In the data rows, 128 means zero.
Some points:
[105 159 140 147 141 152 146 149  59 109 117 149 114 111 105  94 117 104
 127  93 112 125 149 124 131 106 198 130 201 187 138 115 120 172 112 119
 121 144 118 127 154 135 115 138 112 100]
[105 142 131 100 103 177 133  97 127 104 129 148 134 101  96 174  90 127
  96 114 143 152 133 159 148 127 146 106 126 125 152 133 122  99 119 109
 124 163 150 159 102 150 138 131 124 114]
[174 116 133 166 108  71  93 125 121  89 123 153 139 132 101 148 157 129
  86 116 172 142 150 123 118 136  96 134 158 110 125 146 137  89 135 146
 108 131 132 113 134 150 137 130 119 163]
[172 112 135 157 139 140 186 132 171 149 133 112 121 135 129 111  96 142
 122 152 132 128 168 112 110  62 148 113 145 158 146 124 106  96 140 138
 164 118 136 114 124 129 131 118 128 110]
[137 112 147 126 143 136 113 112 141 201 139 121 156 130 104 147 137 157
 154 110 157 118 119 111  77 122 149 155 116 148  87 120 155 172  98  80
 103 126 149 121 156  87 114 165  91 158]
[199 172 130 111 181 128 173 106  87 122 124 104 119 131 143 142 118 106
 157 201 170 136 103 137 125 189 143 131 163 119 123 100 149 116  81 137
 103 144 104  96  82 107  99 128 143 117]
[151 150 125  94 116 144 108 138 157 136 153 116 171 123 154 136 128 155
 180  90 124 102 115 136 120 188 137 186 149 142  91 133 132 128 119 156
 131 151 146  86 141 158 134 114 138 121]
[145  50 120 149 152 162 138 123 139 113 116 108  83 138 142 155 145 112
 156 110 120 151 131 183 115 101 135  82 123 132 109 132 111 137 115 118
 138 127 137 131 146 146 139  99 176 128]
[120 143 112 134 161  94 169 147 136 178  78 139 150 113 134 168 153 152
 103  94 102 130 168 104 123 128  74  94 140 117 114 118 114 132 133 128
 114 146 152 147 117 107 171 120 122  68]
[ 82 119 137  90 153 111 146 132 117 116 127 126 155 144 100 114 111 139
 135 140  63 162 134 170 100  99  86 134 116 146 127 116 108 142 117 142
 130  99 127  84 152 106 151 151 112 119]
[136 145 159  58 111 125 126 138 112  89 126 106 100  94 142 127 150 113
  90 128 135  99 147 108  93 120 124 115 121 136 126 167 120 150 129 135
 159 132 137 144 144  62 110  98 103 127]
[111 117 130 141 126 146 154 140 169 140 144 148 136 148 120 177 131 132
 125 135  70 104 131 120 129 100 134 129 126 120 157  97 164 128  70 146
 120 116 131 118 136 125 121 117 131 112]
[145 134 124 109 123 165 127 155 123 117  87 127 131 102 141 116 100 118
 127 137 117 118 155 121 140 147 120 108 103 153 132  83 113 148 146 135
 162 149 161 115 137 108  74 139  94 174]
[104 122 127 115 176 124 153 170 112 128 165 147 160 132 138 149 168 138
 158 118 141 135 139 104 118  91 143 124 131  75 166 100 109 133 118 116
 141 134 138 153 103 121  95 122 132 146]
[149 117 116 137  95 117 114 137 120 140 195  67 121 115 119 127 169 119
  72 126 178 170  68 139 150 153 163 153 168 109  96 112 154 146 116 181
 102 134  81 130 146 120 127 158  83 124]
[123 130 126 139 130  95  95 140 129 109 113 130 117 134 109 144 139 171
 130 134 130  75  77 119 160 103 104  88 139 102 164 118 139 106 141 138
 102  96 149 123  89 143 128 118 157 135]
[121 109 139 124 153 134 118 146 130 127 135 154 100 124  63 124 129 121
 133 160  79 128 144 144  85 152 103 121 125 123 146 133 151 131 146 120
 216 121 146 135 114 147 150 149 122 114]
[142 129 129 134 115 145 170 137 173 142 110 131  96 134 124 139 128 157
 119 145 116 134 109 165 129 136 160 156 137 143 145 136 114 146 137 119
 146 103 140 163 134 110 141 157 101 169]
[125 125 150 154  63 104 123 145 111 157 176 153 141 115 138 106 154 140
 121 185 132  96 117 133 153 168 150 124 127 125 126 139  95 115 120  96
 107 126 148 117 121 108 155 143 144 134]
[ 86 123 142 112 113 115 181 107 103  72 149 123 150 106 165 119 131 111
 179 113 124 136 160 108 115 130 120 128 117 167  90 152 111 168  98 141
 156 113 139 163 148 161 107 161 119 134]
[110 160 156  95 168 131 124 112 134 138 135  82 118  97 135 113 133 157
  86 112 102 114 163 147  92  98 160 101  82 107  97 163 108 139 120 155
 130 115 101 115 101 129 172 137 142 139]
[147 102  89 140 157  97 128  75 141  99 155 121 158 107 137 111  81 152
 105 131  97 161 116  97 123 139 120 128  95 141 180 139 115 138 146 137
 122 128 125 152  92 127 126 117 136 111]
[ 79 137 105 132 131 130 128 110 140 166  63 115 153 102  80 113  91 147
 148 119 180 137 116 136 164 123 107 136 127 109 152 100 166 146 127 122
 160 138 145 118 119 141 166 103 115 146]
[126 132 114 168 144 119 115 135 142 146 149  81  86 148 125 150 122 117
 151 150 127 137 144 137 123 145 124 109 179 100 105 149 117 125 159  90
 122 152 144 131 129 163 115 149 113 161]
[ 91  78 117 142 151 144  94  82 160 133 123 158 113 130 113 149 131 139
 151 126 109  93 191 114 145 132  97 131 170 129 116 103 119 119 158 129
 108 150  96 118 145  83 127 132 137 100]
[124 117 135 138 132 136 135 166 135 130 142 156 121 130 147 148 127 100
 129 124 138 155  98 115 149 126  84 161 139 126 167 124 128 184 165 109
 113  98 130 120 144 128 186 104 168 128]
[119 130 141 130 141 126 163 110  86 107 100 102 168 149 162 108 152 102
 105  74 131 115 168 168 133 123 133 159 131 125 125 119 136 163 121 116
 202 132 130 128 102 134 137 116 112  95]
[147 117 158 135 122 140 123 136 117 129 138 131 130 151 132 115 143 122
 101  82  74 123 123 103 110 133 127 149 113 105 149  99 153 134 132 119
 100  86 145  97 117 156 134 179 116 102]
[122  99 138 102 104 129  90 105 103 179  95 141  64 143 156 124 117 109
 133 118 136 101 101  98 115 115 123 146 143 176 141 128 118 138 107 132
 144 136 139 183 129 135 136 147  93  69]
[121 101 178 133  84 121 174 103 114 107  97 104 134 136 170  77 155 129
  88 132 100 150 144 150 110 110 157  96 124  83  96  82 145 158 147 128
 127 143 109 150 107 120 114  80 133 138]
[107 158 126 108 138 131 127 101 136 127 162 148 136 143 149 168 167 156
 137  61 113 154 101 134 117 127 121  82 143 185 135  92 135  64 140 157
 140  97 133 125 156  97 111 143 173 146]
[132 165 134 129 121  84  90 159 153 130 132 120 155 112 106 106 143 124
 133 139 161 104  64 161 105 136 124 145 132 126 136  91 102 144 151 137
 167 161 115 145 130 129  97 151 141 100]
[135  79 146 125 143 137 134 110 118 153 110 173 120  96 146 112 164 103
 112 141 118 166 153 103 107  97 132 140  88 144 121 120 111 142 154 142
 114 127 105 102 169 180  92 144 137 134]
[129 125 147 149 126 129 144 123 146 106  97 135 111  74 156 125 127 105
 148 124 103 129  93 131 137 117 126 131 126 130 162 154  96  89 102  98
 143 147  95  91 124  98 125 174 135 119]
[151 131 135 188 136 150 148 148 128 103 130 170 112 109 115 103 106 160
 136  91 107 120 116  88  85  80  73 129 123 125 117 127 161 149  92 127
 138 158 117 133  89 126 106 127  97 162]
[152 120 132 104 109 160 134 144 107 127 122 122 153  95 149 159  74 134
 144 109 123 138  96 109 111 113 119 144 166 100 119 128 179  83 139 109
  90 103  70 108 157 158 150 120 128 121]
[111 135 109 114 116  87 104 133 165 108 137 162 118 149 114 111 115 124
 177 142 177 148 145 131 151 170 153  99 139 132 134 134 139 124 128 119
  97  73 162 162  93 117 135 173  98 128]
[110 171 110 126  80 151 111 128 126 116 142 112 100 167 128 124 196 108
 139 165 143 160 151 127 154 126 103  90 102 190 114 114 163 152 125 129
 130 133 106 155 118 117 161 117 122 134]
[123 100 110 137 146 143 159 131  96 154 114 155 150 131 139  64 159 145
 122 108 100 100 124 139 114 131  90 137 124 163 148 166 131 125 127 128
 115 145 107 147 110 147 104 112 140 160]
[123 161 147  99 149 127 159  97 134 122 128 138 113 144 112 178 124 163
 103 123 118  69 137  95 128 162 134 122 114 110 124 133 114 142 124 130
 138 129  93 128 169 171 149 158 135 177]
[129 115 109 129 135 135 136 109 118 119 133 129 112 145 105 129 142  94
 151 101 146 109  73 106 131 123 159 126 107 111  78 132 118 123 185 135
 129 116 168  95  69 139 142  91 170 118]
[142 130 120 119 123 142  93 183 151 157  91 140 123 148 119 155 108 111
 151 123 133 146 148 101 134 162 110  86 116 131 105 129 114 114 169 158
 118 122  87 133  60 117  99 130 117 115]
[167 160 126 131 106  99  53 113 107 128 182 131 161 115 171 122  81 100
 139 144 153  93 106 199 132 125 173 125 166 113 147 145 108 139  77 162
 105 119  96 131 161 110 153 123 119 156]
[107  88  84 105 113 121 125 138 115 121  89  95 170 142  99 142 125 113
  92 158 152 115 113 142 123 117 149 120 139 132 125 143 119 103 119 113
 119 133 143 121 117 142 135 160 143 158]
[149 138 130 120 152 115  78 153 132 101 169 131 112 123 141 142 120 142
 103 177 124 118 110 118 156 135 148 128 122 162  84  92 126 110 114 119
 136 123 130 121  98 148 172 105  81 110]
[143 135 168 118 129 161 141 128  91 163 127 133 132 110 122 107 123 114
 120 129 100 166 138  88 176 130 145 135 128 137 115 123 104 167  96 121
 175 108 118 177 150 134  99 129 186 133]
[ 84 166  89 179 115 129  99 132 124 123 138 110 148 147 142 130 128 112
 122 169 150 120 132 108 123 124 120 193 141  88 102 154 103  89 118 136
 139  96 130 139 130 121 137 150 146 138]
[134 192  69 118 131 101 130 120 154 138 161 175 113 136 110 100 119  90
  92 150 133 158 130 132 157 134 122 126 123 120 134 125 151  99 138 138
 127 153 152 104 151 118 120 107 114 146]
[183 154 129 139 126 112  99 117 170 108 113 101 128 125 104 124 142  97
 113 139 142 137 160 148 151 125 120 147 119 114 100 123 101  93 122  82
 113 116 136 159 148 160 149 108  89 141]
[147 135 162 123 116  73 127 151  90 109 124  98 150 133 133 149 121  92
 173 137  98 136  93 124 128  91 188 206 130 149 153 145 153  77 136 147
 100 214 101 143 145  81 114 116 120 135]
[129  98 138 140 176 164 141 117 114 120 123 129 157 153 119  83 129 154
 153 151 124 132 139 109 103 167 123  97  99  82 116 163 114  93 154 166
 121 116 156 136 158 109 156 129  92 125]
[140 114  96 135 101 146 134 144 155 116 153 129 108 156 104  90 111 134
 124  82 113  92 146 133 117 157 110 124  65 111 112 104 132 103 118  92
 141 119  97 130 163  72 112 105 166 126]
[ 79 122 140 148  96 132 117 144 154 132 124 100 104 154 127 100 114 108
 105 147 163 118 121 137 129 142  88 107  96 134 162 132 128 105 143 156
  77 113 145 116 130 168 118  89 145 149]
[147 132 128 143 127 135 129 111 157 145 143 116 151 156 142 163 107 153
 110 133 167 134 101 142 169 103 108  90  99 144 120 191 155 137 150 106
 109 110 136 118 131 132 106 132 147  97]
[ 80 123 153 149 118 116 152 121 133 131  97 161 123 169 145 134 114 142
 114 129 137 111 122 120 150 146 115 170 119  73 110 186 129 132 135 127
 124 115 130 103 110 151  85  61 102  81]
[129 125 110 116 121 118 114 139 117 125 133 138  93 100 140 125 121 146
 137 144 159 103 172 177 142 126 129 168 113 116 123 114 169 127 164 131
 115 157 154 111 154 120 114 144 167  98]
[113 142 104 131  93 132  95  85 104 165 125 100 107  98 135 149 107 134
 162 130 132 145 137 135 166 132 110  95 120 123 177 148 113 126 136 111
 131 101 112  91 107 133 111  63 129 156]
[129 112  92  87 146 137 109 133 120 104  91 121 127 142 127 100 132 149
 142 107 125 181 120 103 123 125 168 138 134 140 165 136 127 174  95 111
  97 166 143 150 160 131 122 142 170 103]
Along one direction, these points spread out more than along any other. Take the direction at right angles to it along which they spread out most. Go by this last direction. How many in every 100 of the points above lie lower along it than each point below? Answers are rounded to whole numbers. More than half of the points above lie lower than the first one.
[140 114  96 135 101 146 134 144 155 116 153 129 108 156 104  90 111 134
 124  82 113  92 146 133 117 157 110 124  65 111 112 104 132 103 118  92
 141 119  97 130 163  72 112 105 166 126] 22
[ 79 122 140 148  96 132 117 144 154 132 124 100 104 154 127 100 114 108
 105 147 163 118 121 137 129 142  88 107  96 134 162 132 128 105 143 156
  77 113 145 116 130 168 118  89 145 149] 0
[123 161 147  99 149 127 159  97 134 122 128 138 113 144 112 178 124 163
 103 123 118  69 137  95 128 162 134 122 114 110 124 133 114 142 124 130
 138 129  93 128 169 171 149 158 135 177] 48
[147 135 162 123 116  73 127 151  90 109 124  98 150 133 133 149 121  92
 173 137  98 136  93 124 128  91 188 206 130 149 153 145 153  77 136 147
 100 214 101 143 145  81 114 116 120 135] 98
[123 130 126 139 130  95  95 140 129 109 113 130 117 134 109 144 139 171
 130 134 130  75  77 119 160 103 104  88 139 102 164 118 139 106 141 138
 102  96 149 123  89 143 128 118 157 135] 2
[199 172 130 111 181 128 173 106  87 122 124 104 119 131 143 142 118 106
 157 201 170 136 103 137 125 189 143 131 163 119 123 100 149 116  81 137
 103 144 104  96  82 107  99 128 143 117] 90
[136 145 159  58 111 125 126 138 112  89 126 106 100  94 142 127 150 113
  90 128 135  99 147 108  93 120 124 115 121 136 126 167 120 150 129 135
 159 132 137 144 144  62 110  98 103 127] 84
[120 143 112 134 161  94 169 147 136 178  78 139 150 113 134 168 153 152
 103  94 102 130 168 104 123 128  74  94 140 117 114 118 114 132 133 128
 114 146 152 147 117 107 171 120 122  68] 10
[ 82 119 137  90 153 111 146 132 117 116 127 126 155 144 100 114 111 139
 135 140  63 162 134 170 100  99  86 134 116 146 127 116 108 142 117 142
 130  99 127  84 152 106 151 151 112 119] 60
[145 134 124 109 123 165 127 155 123 117  87 127 131 102 141 116 100 118
 127 137 117 118 155 121 140 147 120 108 103 153 132  83 113 148 146 135
 162 149 161 115 137 108  74 139  94 174] 67
[107 158 126 108 138 131 127 101 136 127 162 148 136 143 149 168 167 156
 137  61 113 154 101 134 117 127 121  82 143 185 135  92 135  64 140 157
 140  97 133 125 156  97 111 143 173 146] 47
[ 91  78 117 142 151 144  94  82 160 133 123 158 113 130 113 149 131 139
 151 126 109  93 191 114 145 132  97 131 170 129 116 103 119 119 158 129
 108 150  96 118 145  83 127 132 137 100] 16
[149 117 116 137  95 117 114 137 120 140 195  67 121 115 119 127 169 119
  72 126 178 170  68 139 150 153 163 153 168 109  96 112 154 146 116 181
 102 134  81 130 146 120 127 158  83 124] 93
[151 131 135 188 136 150 148 148 128 103 130 170 112 109 115 103 106 160
 136  91 107 120 116  88  85  80  73 129 123 125 117 127 161 149  92 127
 138 158 117 133  89 126 106 127  97 162] 50
